In the rows, zero is written as 128.
Each run below is a few steps of one of 8 hidden systems, one row a step.
trace 1, pulof:
[[126 146 110 119 187 189 135  94  99 122 116 138 152 118 128  89 162 141
   80  92]
 [107  85 135 125 145 125 154 146 137  94 181  89 168  94 169  77 118 145
  100  97]
 [ 97 120 118 176 128 121 129 119 177 139 181 140 138 132  84  50 110 122
  124 156]
 [141 167  64 143 154 143 109  88 130 134 137 147 123 127 115  87 185 176
   98 138]
 [148 110  91 126 132  92 125 124 145  70 168  94 161 114 179 128 143 188
  122 123]
 [110 129 127 179 107  96 102 115 171  90 178 131 134 148 107 124  74 153
  154 170]
 [139 177  84 145 130 145  66 107 100 131 125 146  93 164  97 134 122 185
  121 155]
 [170 110  87  92 107 124  91 140  99 103 135  79 142 158 170 165 121 176
  115 121]
 [137 102 147 133  66 134  98 118 160 125 175 106 138 159 136 165  66 108
  145 151]
 [142 174 127 124  90 165  77 110 115 177 149 155  60 140 107 150 119 118
  130 143]]
trace 2, busek:
[[113 117  57 131 137 130 140 108 134  89 128  79 116 141 151 124 133 163
   77 180]
 [121 119 123 143  95 128 121  93 190  90 147  84 123 156 160 123 114 145
  115 195]
 [143 172 146 151 114 155  78  72 178 106 141 135 111 167 129 111 129 161
  134 173]
 [187 162 141 113 128 126  60  96 132  96 121 128 120 176 143 140 144 179
  151 123]
 [172 108 169 116 106 101  78  95 124 111 126 122 158 178 125 175 113 137
  165  94]
 [127 114 161 139 107 135  82  77  90 160 138 153 152 146  83 173 109 124
  138  78]
 [127 113 105 113 108 128  90 119  50 175 148 129 114 118 106 168 124 143
  107  74]
 [132  82  93 102  79 105 125 150  92 177 166 102  97 117 122 166 109  95
  115 113]
 [116 126 107 121  89 142 149 124 132 182 156 139  66 105 113 154 119  59
  118 152]
 [124 174 117 105 128 144 149 144 118 139 121 140  26  96 146 147 140  99
  118 158]]
trace 3, tebat, 10 rows:
[[101 118 132 152 123 137 106 160 118 180 169 134 135 131  82  42 107 138
  115 118]
 [176 113  57 120 129 142 124 109 158 156 166 127 174 145 119  81 170 120
  112 122]
 [144 136 102 144 126 122 147  79 181  82 183 144 159  89 169 154 149 141
  135 130]
 [ 92 162 125 179 136  87 125 122 138  86 162 157  77 103 109 137  93 157
  149 160]
 [135 134  60 131 154  98 109 141  92 109 106 115  80 180  81 122 105 147
  117 163]
 [148  99  92  98 130 152 118 102 105  90  99  74 155 176 156 176 117 142
   92 136]
 [ 91 132 190 134  87 176 100 109 121 116 138 103 139 120 172 168  91 162
  109 132]
 [122 159 168 130  87 151  70 162 115 184 153 132  83 133 118  86 112 155
  132 133]
 [211 127  99  86 103 121  92 144 143 171 150 123 117 166 127 103 161 111
  147 115]
 [181 122 139 107 109 115 133  78 164 111 154 144 139 120 157 193 151  91
  160 102]]
trace 4, pulof (10 x 20):
[[120 109 158 139  75 111  94 144 141 190 110 112 176 138 129  93 168 177
  136 131]
 [148 141 130 147  84 128 105 137 155 181 135 166 204 117 129 135 166 156
  166 119]
 [157 166 111 145 123 129 118 153 128 136 159 193 179  90 134 167 128 145
  178  96]
 [151 147  85 133 163 119 137 172  97  98 157 177 143 111 112 168  79 115
  165  99]
 [132 120  73 123 174 146 149 136  87  89 135 141 123 147  96 165  65  84
  116 122]
 [103 111  96 109 153 180 153 107  97 100 129  94  94 140 129 146  83  88
   68 141]
 [ 98 107 133 102 116 165 147 127 133 130 137  69  71 130 157  98 114 103
   71 163]
 [128 123 146 109  99 128 131 123 177 158 128  87  76 138 146  66 166 112
  106 174]
 [160 143 160 117 107 102 117  93 188 145 118 123 105 134 149  90 208 141
  143 143]
 [151 142 183 136 123  65 105 100 159 113 126 146 134 119 142 126 181 170
  174 103]]
trace 5, suder:
[[134 157 158 133 176  86 133 190 132  95 117 145 112 118 129  65 133 158
  162 117]
 [148 122 101 148 184 107 122 116 136 100 107 146 180 179  73  86 127 133
  143 123]
 [112 127 105 159 165 162 133  59 124  95 149 151 196 114 121 137 134 153
  102  99]
 [ 80 128 119 150 138 143 127 143 101 118 192 123 131  73 143  93 104 177
   92 104]
 [124 119  74 140 115 124 106 166 134 158 171 109 110 147 102  53 111 148
  109 160]
 [173 129  53 127 103 137 111  87 178 131 155 115 142 159 137 127 158 134
  117 173]
 [146 140 124 127 107 112 121  94 165  72 179 115 105 102 190 172 130 154
  137 143]
 [118 149 163 139 124  86  95 145 125  85 147 119  48 141 127 127  82 158
  152 151]
 [145 133 120 126 130 113  74 101  99 121  84 113 100 208  83 139 115 152
  127 148]
 [136  96 140 112 106 149  93  64  96 122 115  96 168 160 138 190 124 145
  102  98]]
trace 6, busek:
[[154  94  78  97 163  96 157 153 137  95 132  83 141 132 156  79 160 139
  106 124]
 [112  91 139 154 127  99 171  87 205  99 149 117 168 123 131 105 140  98
  132 149]
 [ 96 170 126 179 160 128 122  72 152 105 136 166 127 107 108  96 158 175
  123 144]
 [149 134  83 134 151  71 103 142 116  80 115 109 134 152 136 118 145 211
  136 140]
 [139  87 112 149 103  92 121 107 167 104 117 110 196 180 113 162 108 130
  151 159]
 [106 154 120 171 117 180 100  56 132 129 136 162 173 133 108 168 120 153
  118 137]
 [142 146  95 125 119 143  72 133  82 106 165 116 121 130 151 153 103 203
  114 113]
 [168  87 103 112  91 114  93 139 133 123 175  96 130 183 118 144  71 107
  140 134]
 [148 136 118 123 115 181 113  50 141 151 155 152 111 150 100 162 120  67
  116 125]
 [139 152 137  98 135 142 105  87  84 111 155 123  50 103 156 168 138 139
  105  93]]
trace 7, suder:
[[155 133  89 117 100 134  96  85 131 202 139 132  99 143 100 100 190 126
  106 130]
 [157  89 105 107  91  71 138 102 144 136 156 101 131 100 165 162 186 135
  130 109]
 [100 112 164 159  90  55 141 131 164 119 156 134  94 103 122 152 105 115
  170 150]
 [102 167 117 158 122  96 117 132 113 138  67 157  83 146  87 167 130 146
  151 183]
 [127 110  99 111 132 118 134 142  83 103  52  97 162 157 141 197 126 154
  117 138]
 [ 93  97 177 129 109 171 139 144 123 110 124 103 179 137 149 164  55 102
  121 129]
 [113 178 171 123 113 216 111 159 120 177 118 154 114 124 132 109 106 112
  122 140]
 [192 145 111  69 139 157 118 177 107 165 110 124 128 137 155 101 171 121
  127 100]
 [185  94 142  97 139 112 149 125 167 118 168 129 160 132 139 113 135  64
  156  83]
 [124 159 157 149 154 122 148  82 154 125 159 189  94  92 100 124 142  84
  152 105]]
trace 8, guv (10 x 20):
[[152 107 154 107  96 130 112 127 145 187  99 120 117 187  89 112 129  66
  141 144]
 [163 126 153  93 112 131 135  78 135 167  99 136 133 114 150 160 208 102
  129  91]
 [110 118 190 119 115  78 148 164 115 134 149 133 108  63 158 140 138 128
  154  80]
 [102 115 134 149 128  84 149 181 117 171 112 161 122 125  65 116 104  85
  162 130]
 [132 122  79 122 151 131 169 129 108 156  55 148 171 131 106 157 175 100
  122 129]
 [ 90 114 142 126 143 136 183 143 121  92 108 116 173  71 185 165 135 138
  112 116]
 [ 61 143 166 166 145 157 158 168 138 117 138 149 132 101 116  96  68 112
  129 152]
 [133 164 100 128 175 179 138 147 137 140  82 146 136 161  99  65 141 112
  114 159]
 [165 123 129  99 166 144 152 116 164  76 112 101 171 138 183 100 168 136
  117 122]
 [111 124 190 155 148 117 132  92 173  69 184 134 141 111 136  95 102 130
  142 107]]
trace 9, bar, 10 rows:
[[134 188  96 141 115 154  98 201 119 145 149 157 105 122 131 109  98 168
  147 162]
 [195 149  79  90 132 170 119 163 144 112 112 121 136 180 151 140 112 105
  138 162]
 [143 126 142 122 129 167 140  79 155  73 150 130 145 139 154 193  84  84
  132 131]
 [117 141 161 133 142 134 105 109 100  96 196 145  73 104 122 141  73 124
  130  87]
 [164 104 121  90 138 102  89 140  90 140 155  97  72 168 102  85 116 122
  117  94]
 [146  67 128 102 104 113 122  61 138 153 116  79 132 173 114 134 161  92
   98 121]
 [ 83 110 163 145  87 113 134  58 135 156 145 121 113  80 138 158 168 139
  106 117]
 [109 143 135 132  97  72 119 178 111 170 134 130  76  82 137 112 162 172
  142 130]
 [153 130  95 112 107  89 136 184 134 168  61 125 123 157 116 137 161 117
  155 171]
 [113 142 128 131 125 155 166 113 131 126  53 145 160 125 140 207 141 102
  134 159]]
trace 10, guv:
[[134 150 110 122 190 113 165 148 124  84  46 135 142 145 129 122 160 137
  136 148]
 [101 112 176 143 166 119 152 118 140  54  91 111 187 138 148 133 109 149
  132 126]
 [ 82 139 184 171 157 165 110 102 127 111 126 149 174 137  97  85  96 152
  119 114]
 [137 140 121 128 158 167  96 143 114 148 131 130 173 147 114  43 147 173
  106 103]
 [167  98 102 122 125 128 122 136 170 120 184 107 199 135 154  72 143 146
  125 110]
 [144 130  99 160 127 121 123  81 175 113 222 161 148 104 117 111 124 125
  139 113]
 [145 157  56 142 161 103 112 115 106 112 183 158  80 109 103 114 133 156
  123 118]
 [143  99  46 122 140  74 125 141 105  84 142  89 102 156 121 142 107 154
  114 148]
 [102  98  95 149 102 118 119  67 134  97 133  93 122 160 118 184  95 137
  102 172]
 [ 91 156 133 140  98 165  87  82 103 137 122 112  80 131 136 160 124 176
   90 159]]
trace 11, bar:
[[103 123 171 135 160 142 148 165 102  94 124 146 139 131 108 152  45  84
  148 106]
 [117 122 153 114 173 179 124 137  84 138 132 134 122 146  91  85  85  88
  103  86]
 [132  82 156  94 151 163 140 111 124 132 146  87 151 138 140  65 138 102
   83  84]
 [110  82 166 139 116 110 150  90 180 142 178 110 151 107 130  66 152 105
  114 108]
 [125 141 128 152 133  89 138 100 165 160 161 159 107  91 106  67 194 134
  135 119]
 [155 140  83 128 153  62 143 131 142 123 101 139 126 116 129 105 209 164
  144 132]
 [116 119  91 160 139  65 150 122 141  92  78 132 175 135 116 167 150 163
  150 158]
 [ 76 157 106 180 140 130 121 129 102 109  91 157 157 127 101 164 102 181
  130 160]
 [113 162 104 135 138 177  97 179  90 115 107 123 150 148 139 120  88 190
  111 153]
 [146 130 126 120 107 192 104 160 152 115 137  99 173 176 156 114  74 132
  122 166]]
trace 12, Fep, 10 rows:
[[143 165 151 141 146  81  97 119 138  66 162 142  64 129 131 128 109 162
  164 132]
 [144 109 112 132 140  77  89 121 114 114 117 106  93 203  70 104 102 134
  135 144]
 [133  93 121 106 124 144 103  68  88 128  80  86 145 184 115 170 133 133
   89 118]
 [ 93 111 163 120  88 146 104  94  94 138 151  94 119  97 168 168 129 171
   89 101]
 [105 124 128 141  63 128 102 142 139 194 191 121  92 102 123  97 124 137
  117 143]
 [170 136  77 110  83 136 130 133 163 193 127 143 118 143 119 140 164  83
  142 162]
 [161 140 135 106 110 106 157 119 154 109 102 144 120 113 166 214 151  92
  168 137]
 [ 93 140 188 151 129  80 139 138 130  92 125 148  78 111 117 165  83 113
  170 139]
 [ 96 130 139 134 150 117 123 160  83 148  81 134  79 166  63 111  92 103
  126 146]
 [119  96 132  86 139 157 144 157  75 150  54  87 146 153 134 139 134 108
   93 116]]
trace 13, Fep (10 x 20):
[[ 74 137 121 157 152 122 141 113  87 113 139 143 141  62 137 136 145 186
  100  96]
 [ 94 118  72 161 120 103 135 183 131 148 161 123 147 105 115  74 121 172
  117 155]
 [144 135  58 142 123 167 145 132 172 136 115 135 193 153 129 121 137 120
  122 183]
 [152 180 121 127 142 169 133 121 154  69 121 148 153 114 187 174 131 155
  144 150]
 [136 162 155 142 139 109  99 163 147  66 169 134  97 134 145 106  77 167
  162 144]
 [160 128 119 124 145 134  83 125 132 116 129 118 114 211  82  84  89 118
  134 145]
 [172 114 127  84 145 162  95  75  95 110 103  98 139 179 139 156 140 129
  101  93]
 [119  97 171 115 106 119  98  84 107 111 183  90 114 105 163 140 125 161
  103  75]
 [113 109 120 148  88 111  96  92 138 182 200 124  89 121  92  86 133 128
  109 124]
 [166 125  53 111 100 116 126  96 134 184 123 134 109 137 110 151 188 106
  118 144]]
trace 14, gepaf (10 x 20):
[[178 154 116 117 104 132 140 110 197 114 140 144 153 113 181 159 172 124
  159 151]
 [134 180 175 125 135 117 123 133 127  77 138 154  73  96 165 177 113 142
  165 123]
 [136 139 146 113 165  91 117 171  88 104  94 131  69 168  90 121  88 113
  152 126]
 [153  95 118 108 147 142 119 115 110 127  71 109 179 203  95 139 118 100
  122 121]
 [100 100 170 126 104 183 118  87 106 144 118 107 195 124 149 162 123 139
   93  94]
 [ 71 118 179 142  91 141 123 150 112 188 164 122 110  82 128  88 121 137
  106 110]
 [146 134  96 129 118 116 142 161 163 193 153 152 114 116 102  59 167  97
  139 140]
 [186 147  81 118 143 122 157 112 171 114 145 164 164 104 155 149 181 110
  155 118]
 [118 146 146 139 152  95 152 117 122  57 146 151 111  81 157 191 110 135
  154 108]
 [ 86 129 135 145 167  87 141 150  91  94  93 132  75 146  80 135  79 122
  135 147]]
trace 15, gepaf, 10 rows:
[[157 156 105 130 150 122 128 199 108  94 137 164 173 112 144 158  92 151
  175 109]
 [113 121 132 145 149 143 143 170 121  84 144 142 159 141 113 154  34  96
  152 131]
 [ 97 135 110 129 159 208 146 131 102 122 115 131 133 147 106 131  69  84
   89 145]
 [110 100 111  95 149 192 159 137 107 131 131  83 134 119 157  94 122 105
   61 119]
 [108  88 155 116 120 139 160  96 173 126 167  84 118 110 157  73 145  96
   87 130]
 [124 148 145 134 138 122 136  58 171 135 150 136  71 107 126  82 191 118
  109 135]
 [158 144 110 117 160  67 120  98 126 110 126 132  83 113 131 107 203 168
  132 106]
 [147 106 125 143 136  29 110 106 134  84 125 123 138 148 111 144 145 172
  164 115]
 [106 137 124 174 117  93  86  94 112 113 100 148 149 162  80 176 108 175
  151 146]
 [107 142  95 145 106 141  86 167  73 151 101 127 155 147 112 155 100 194
  122 143]]
trace 16, tebat (10 x 20):
[[132 143  93 170 108 102  84 103 141 138 187 158  98 148  73 122  97 139
  147 149]
 [174 140  35 114 140 120 103  94  99 116 149 130  93 149 114 161 141 143
  112 130]
 [131 103  98 112 106 110 126 113 112  76 154  87 113 123 173 207  95 144
  116 133]
 [ 80 129 150 147  75 139 101 119 114 140 131 111  79 138 120 178  71 133
  116 173]
 [140 149 112  95  97 162  87 138  92 183 104 108  61 156 126 128 141 136
   99 151]
 [182 111 138  67  83 130 113 145 140 145 126  79 113 142 191 148 157 121
  128 127]
 [139 134 208 121  71 121 119 106 170 147 127 135 111 126 154 172 131  97
  168 137]
 [137 168 171 119 126 106 113 126 108 171 101 171  55 120  99 137 161 107
  158 111]
 [164  99 124  79 145  68 147 165  91 143  93 117 106 130 123 141 161  96
  145  85]
 [109  74 157 121 114 102 174 118 127 137  87 119 174 122 124 185 129  72
  137 109]]

Which system made each run below?
trace 17 (2 x 20):
[[ 76 130 189 166 132 110 121  86 116 141 139 153 140  81 110 111 154 166
  124  85]
 [104 129 116 149 130  95 114 196 101 171 126 139 147 116  97  64 138 179
  136 119]]
 => guv
trace 18 (2 x 20):
[[112 151  97 129  87 188 133 112 122 146 125 134 133 104 164 207 123 130
  108 161]
 [131 137 137  89 103 140 136 209 110 121 133  96  81 106 189 150  97 128
  127 145]]
 => suder
trace 19:
[[127 136  93 108 147 214 107 141  73 144 137 119 132 146 122 116  91 128
   79 115]
 [158 104 104  83 117 188 121 129 125 154 181  95 127 133 155  96 124  96
   85 104]]
 => suder
trace 20:
[[ 64 126 137 177 165 100 168 161 131 100 105 150 147 115  88 107  88 123
  141 153]
 [ 97 151  99 139 180 170 147 162  97 123  66 139 156 146 101 100 118 140
  106 150]]
 => Fep
trace 21:
[[132 107 109 121 195  88 134 131  94  51 126 100 131 141 129 107 116 165
  112  97]
 [ 93  79 128 163 134  97 112  96 130 105 128  95 161 178  78  96  93 147
  108 142]]
 => bar
trace 22 (2 x 20):
[[120 132 162 130  96 133 114 117 148 102 204 113 116  80 188 136 115 163
  124 111]
 [133 154 143 137 108  93  81 170 131 143 161 132  58 144 105  83 102 153
  155 150]]
 => suder
trace 23 (2 x 20):
[[103 166 155 174 102 166  76  93 143 129 149 149 160 129 128 122 120 196
  128 143]
 [167 172  98 131 126 125  65 164 111 137 170 149 114 135 125  93 128 194
  147 119]]
 => tebat
trace 24, 2 rows:
[[116 129 159 156 144 134 102  54 158  82 194 128 117 134 117  93 106 143
  115 117]
 [153 129 107 131 155  93  78  74 115 105 152 117  93 169  94  90 148 169
  115 110]]
 => busek
trace 25 (2 x 20):
[[132 115 167 146  82 135  97 133 163 129 113 121 194 178 125 153  87 132
  162 157]
 [120 183 159 135 102 215  87 136 108 165 126 162 133 128 132 146 101 140
  128 133]]
 => gepaf
trace 26 (2 x 20):
[[162 161 123  96 102 120 143 123 147 138 119 137  85  89 184 175 191 125
  142 137]
 [147 133 167 117 122  56 148 160 155  93 120 135  89 115 152 162 127 109
  187 133]]
 => pulof
trace 27:
[[ 76 114 150 132  90 119 131 201 114 157  88  84 124 130 143 111 109 159
  115 174]
 [113 155 158 131  96 179 134 164 163 178  78 135 135 150 128 111 124 100
  135 187]]
 => bar
trace 28:
[[135  85 192 117 158  97 126 102 120  94 102 112 173 160 116 124 123 115
  141  76]
 [ 86 130 194 164 137 149 116  82 116 154 128 165 166 115  85 113 125 127
  126  86]]
 => suder
trace 29 (2 x 20):
[[114 200 134 165 148 135 120  89 133 106 126 191  98  98 117 158 142 156
  149 138]
 [145 142 108 117 156  83 106 177  79  77  96 115 107 153 134 157 100 181
  149 128]]
 => busek
trace 30 (2 x 20):
[[140 114 112 115 148 131 120 159  90 182  70 135 166 165  79  96 153 120
  124 107]
 [130  93 117 105 112 145 168 130 120 161 112 117 196  90 165 157 173 116
  109  95]]
 => busek
trace 31, 2 rows:
[[158 147  71 129 156  80 119  87 135 121 124 137  69 144  98 108 185 143
  125 145]
 [163 112  85 122 134  63 110  97 122  80 114 105 143 150 143 171 160 181
  138 122]]
 => gepaf
trace 32, 2 rows:
[[117 124  92  97 147  99 148 142  70 116 128 105  42  97 142 152 138 132
   96 117]
 [107  63 125 114 119  89 148 127 130 125 116  69  92 169 104 116 101  81
  102 154]]
 => suder
trace 33 (2 x 20):
[[139 180 129 116 169 201 115 179 101 123 129 150 143 123 145  86 110 152
  118 113]
 [154 101 137 109 159 144 134 168 139  96 182 111 161 136 142  67  86 108
  126  92]]
 => gepaf
